(in the rows, 128 means zero)
The rows of T fall into several groups, which share some directions, and each row is roughly a mix of its group's hidden directions.
T:
[[137  89 125 134 136 118 154 139 104 140 177 173]
 [103 144 127 171  92 127 136 119 139  92  97 161]
 [119 141  91 110  97 160 126 154  87 114 159 112]
 [121 135  92 102  82 155 112 163 128 135 121 163]
 [142 112 109 157 137  94 144 150 159 159 140  83]
 [113 111 153 125 133 143  72 113  76 113 131 131]
 [131 130 136 179  90 112 121 110 169 128 151 101]
 [ 96 181 132 112 114 127 138 139 144 143  76 131]
 [126 161 128 142 132 113 106 147  70 131 134 173]
 [129 102 112  92 136 132 148 138 117 151 161  72]
 [156 114 131 119 158 107 135 114  60 119 146 137]
 [160 100 105 131 167 109  97 157 115  90 120 124]
 [136 124  91 100 133 110 173  92  94 114 125 149]
 [137 118 126 142 138  95 171  96 109 152  82 141]
 [145 121 136 177 124 126 167 139  99 139  93  93]
 [156 127 128 109 113 147 163 101  78 160 110 117]
 [106 187 113 131 133 179 132 149 130 120 145 141]
 [156 154 157 148 159 133 111 110 106 110 109 175]
 [103 135 171 124 139 127 109 167  90 114 146  94]
 [132 131 104 171 101 116 158 121  76 131 149 144]
 [156 124 147 120 147 101 152 110  97 134 132  69]
 [111 144 113  84 154 159  79 102 122 139 124 139]
 [123 135 101 109 135  63 159  99 123 143 112 125]
 [ 87  78 121 117 155 149  93 114 136 119 117 105]
 [106 184 131 111  98 125  99 157 137 120 161 129]
 [157  97 130 144 133  65 148 114 122 158 119 119]
 [141 106  80 133 142 113 179 132 134 139 115  90]
 [169 125 145 167 107 101 113 126 142 159  98 155]
 [145 109  72 144 148  90 148 144 122 142 110 154]
 [129 131 122 120 104 118 125  92 113 135 140 200]
 [102  77  88 139 130 109 166 117 115 125 124 104]
 [158 129 159 124 157 118 111 128 137 195 135 128]
 [142 160 114 160 167 136 107 143 104 167 156 142]
 [101 122 100 114 119 158 126  95 107 181 151 138]
 [148 144 189 166 129 140 112 138 159 107 121 123]
 [109 130 150 137 134 132  82 103 160 129 157 175]
 [143 112 153 149 145 122 163  73 119 154 128 100]
 [134 132 158 121 114  96  75 134 144 108 105  91]
 [137 120 110 146  79 157 170  98 117 146 103 133]
 [122 123  99 126 117 192 170 138 140 141 149 136]
 [126 170 136 168  77 136 100 146 137 148 128 119]
 [128  80 164 125 158 154 137 118  82 131 113 126]
 [ 80  99 106 127 161 151 128 134 100  98 143 151]
 [ 96 119 145 147 170 140 139  71 141 104 135 127]
 [166 174 124 159 149 157 156 121 107 138 146 138]
 [135 117 105  85 132 176 170 116 151 108 130 127]
 [ 97 147 147 111 119  92  84 130 118  96 162 113]
 [127 106 174 137 147  91  87 120 131  97 144 112]
 [ 85 100 125 144 118 148 113 113 134 109 186 117]
 [155 117 142 151 180 170 139 123 100 123 119 153]
 [104 103 124  75 129 126  96 147  94 103 149 118]
 [108 109 148 133 109 195 113 152 129 122 122  99]
 [155  97 148  85 157 117 107 110 121  87 127 146]
 [171 168 106 118 100 129 159 164 126 132 148 142]
 [154 133 132 129 147 129 129 172 190 110 150 134]
 [148 102 102 135  91 128 140 144 135 190 112 117]
 [122 108 117 170 160 135 158 117 168 134 121  87]
 [127  90 110 184 137 105 105 135 110 103 114 151]
 [162 154 143 135 142 124 176  82 103 125 147 132]
 [ 95 152 124  91 151 157 121 151  88 106 150 142]
 [100 164 155 110 145 119 177 113 126 151 147 156]
 [126 126 136  97  74 114  99 168 143 143 140 107]
 [109  90 101 108 138 126 125 116 177  98 147 158]
 [133 154  94 110 104 133 120 192 145 109 139 121]
 [168 132 134 194 130 121 113 110 155 123 116 112]
 [122  91 114 113 131 183 131 158 145 129 166 143]
 [148  91  97 152  97  82 117 117 115 132  99 124]
 [163 137 129 148 159 103 173 105 117  92 114 144]
 [140 112 149 112 120  64 133 107 102 137 163 132]
 [113 124 118 132 144 182 167 148 168 150 126 113]
 [129 137 174 118 150 176  89 155 119 120 143 130]
 [140 168 117  99 115  93 167 119 109 141 113 162]
 [131 111 121  98 149  80 150 136  74 125 133 115]
 [124 115 125 109 196 119 112 101 150 125 135 157]
 [100 103 136 122 137 131 130  81 137  88 173 114]
 [144 102 157 142  93 121  78 117 111  89 120 134]
 [160 106 116 128 110  99 166 114  78 107 136 144]
 [148 101 104 174 129 132  94 154 161  97 129 126]
 [131 149 118 109 117 135  98 192 120 144 141  94]
 [119 120 100 154 129 136 157 182 101 148 157 109]
 [110 120  88 158 156  88 109 115 129 168 127 142]
 [ 75 133 127 120  96 144 104 142 155 150 126 167]
 [128 138 148 137  92 146  91 173 163 150 140 113]
 [133 131 163 161 131  87  91 102 157 117 107 144]
 [153  97 129 164 105  66 122 112 130 136 140 135]
 [128 144 147 120 127 143 159  92  82 168 100 136]
 [132 122  77 110 162 116 159 128  87 142 125 103]
 [154 162 137  96 151 112 136 100  93 134 164 151]
 [101  85 129  88 139 109 127 126 141 111 110  80]
 [142 126 149 112 139 138  77 106 116  82 146 158]
 [135 108 102 123 137 150 187 122 100 109 150  99]
 [ 85 102 125 147 148 175 123  92 147 130 110 143]
 [141 126 100  92  85 125 126 136  91 169 129 149]
 [155 120 169 159 140  74 144 104 127 142 131 142]
 [133 163 134 152 107 157 105 117 112  71 141 111]
 [123 130 132 128 130  96 169  99 180  91 129 128]
 [126 138 126 111 148 140 124 166 111 136 131  57]
 [116  97 110 125 103 127 156 141 162 122  94  80]
 [139 142 111 172 176 139 106 159 116 162 130 132]
 [136 129  72  96  97 106 148 139 114 128 132 164]
 [150 141 103 102 133  87 173 123 109 106 148 101]
 [114  72 147 131 177 138 127 107 122 102 148 124]
 [129  76 145 112 173 133 129  91 124 101 122 145]
 [136 130 118 165 146 139 118 106 112 182 136 172]
 [148 104  85 113 139 181 157 119 111 138 111 117]
 [129 104 152 154 137 161 149  77 125 136  91 145]
 [125 145 148  79 115 128 130 113 163 178 130 108]
 [131 107 130 116 129  78 115 174 144  96 106 105]
 [164 149 158 110 145 139 165  90 140 154 134 101]
 [143  64 148 153 133 117 102 126 163 118 125 114]
 [107 170 104  89  80 108 139 129 122 151 136 127]
 [ 81 116 114 147 140 124 139 128  93 175 116  97]
 [156  67 127 129 102 110 102 157 140 136 106 130]
 [160 154 137 118 138  88 134 176  94 148 142 131]
 [143 148 118 171 109 119 160  93 168 156 117 123]
 [111 120 190 146 122 139  79 127 153 126 121 133]
 [147  94 101 161  92 126 107  90 126 123 110 157]
 [111 146 167 138 112 119 156  88 123 176 145 116]
 [139 144 143 140 141  89  80 177 134 118 139 145]
 [166  71 138 126 133 113 149 117 148  91 118 143]
 [129 153 133 125 100 164 159 119 111 137 146  71]
 [158  88 153 105 113 172 135 153 102 110 118 117]
 [122 102 112 141 140 131  77 137 145 104 180 141]
 [163 106 112 155 135 156 145 160 127 117  96  86]
 [108 130 135 143 108  91 105 118 159 123  71 107]
 [130 179 126 125 123 182 109 168 145 123 126 128]
 [121 154 162 135 108 117 122  70 161  99 129 130]
 [129 124 129 134 142  93 116 158  64 154 143 111]
 [154 132 105 147 154 164 130 131 107  81 147 162]
 [150 155 152 104  90 132  97 178 116 117 123 137]
 [172 106 150 152 157 117 130  84 122 120 150 101]
 [143 151 157 151 146 149 107 126 164 118  82  97]
 [107  81 146  98 167 150 106 133 118  96 128 115]
 [ 73 157 124  99 124 106 152  93 126 129 154 122]
 [120 163 180 122 129 144  81 115 151 138 106 130]
 [107  89 122 156 124 152 105 122 177  91 133 122]
 [120 133 127  92  97 176 147 150 146 123 114  88]
 [165 119  87 122 120 154 132 106 106 160 117 169]
 [103 123 123 132 137 143 124 103 138 110 164 194]
 [158 126 107  96 165 106 121 139 131 117 110 182]
 [107 183  97 135 112 112 130  98 120 111 162 146]
 [121 162 149  89  93 146 108 156 130  99 152 108]
 [123  94 133 141 167 112  82 126 116 115 172 142]
 [138 176 149 149 144 122 174 141 158 155 137 142]
 [142 166 140  78 137 116 146 169 104 127 144 111]
 [116 141 177 122 158 124 123  82 112 131 119 168]
 [106 108 131 126 125 121 139 167 106 184  94 107]
 [143 159 138 134 138 133 109 156  95 111 186 150]
 [154 101  97 106 112 104 173 131 110 122  87 122]
 [113  74 100 109 117  89 144 111  95 135 123 138]
 [124 165  95 140  94  81 137  95 106 134 133 121]
 [120 149  98 113 124 172 163 168 124 153 142 108]
 [ 99 169 122 110 114 167 104 133 137 114 172 144]
 [135  94  93 147 121 164 143 124 156 140  80 119]
 [152 140 145 110 153 112 148 142  84 168  92 121]
 [129  78 144 109 140 159 133 107 167 121  90 117]
 [128 128 177 107 158  99 168 115 111 150 135 151]
 [104 132 107 142 115  99 125 166 117  91 171 102]
 [146 120 139 187 118 110 155 132 123 130  82 107]
 [151 106 140 127 135 140 148 133  99 156  86  78]]
Here is one row of each group, with its name. Which group are the others in?
[139  84  96 145 125 101 137 162  84 126 147 120]
Q
[ 99 152 134  95  88 176 115 121 135 125 160 121]
E
[137 101  84 168 135 162 153 134 117 133 142 161]
N
[138 151 134 165  96 105 120  94 145  98 167 113]
D

[115 131 109  86 105 149 130 112 164 110 168  97]
D
[137 123 163 137 133 181 151 134 177 140 107 127]
Q
[156 123 165 123  91  94 102 166 136 147 123 107]
E
[149  80 107 119 170 153 163 128 129 106 126 109]
D
[140  73 141 160 155 112 160 116 127 142 123 160]
N
[148 125 125 171  95  91  99 134 153 131  90 120]
N
[ 89 160 106  98 146 153 116 140 117 171 126 103]
Q
[111 113 143 112 140 168  71 139 166 142 135 128]
D
[148 111 157 146 108  94 101 123 129 143 109 182]
E
[114  98 104 144 109 155 155 160 123 123 112  77]
D
[174 129 125  90 153 121 135 140 108 132 120  75]
D
[117 190 126 170 107 108 104 137 143 118 118 133]
N
[154 130 100 132 116 116 128 142  87 137  66 138]
N
[104 146 113 103 110 124 136 157  92 104  75 137]
D
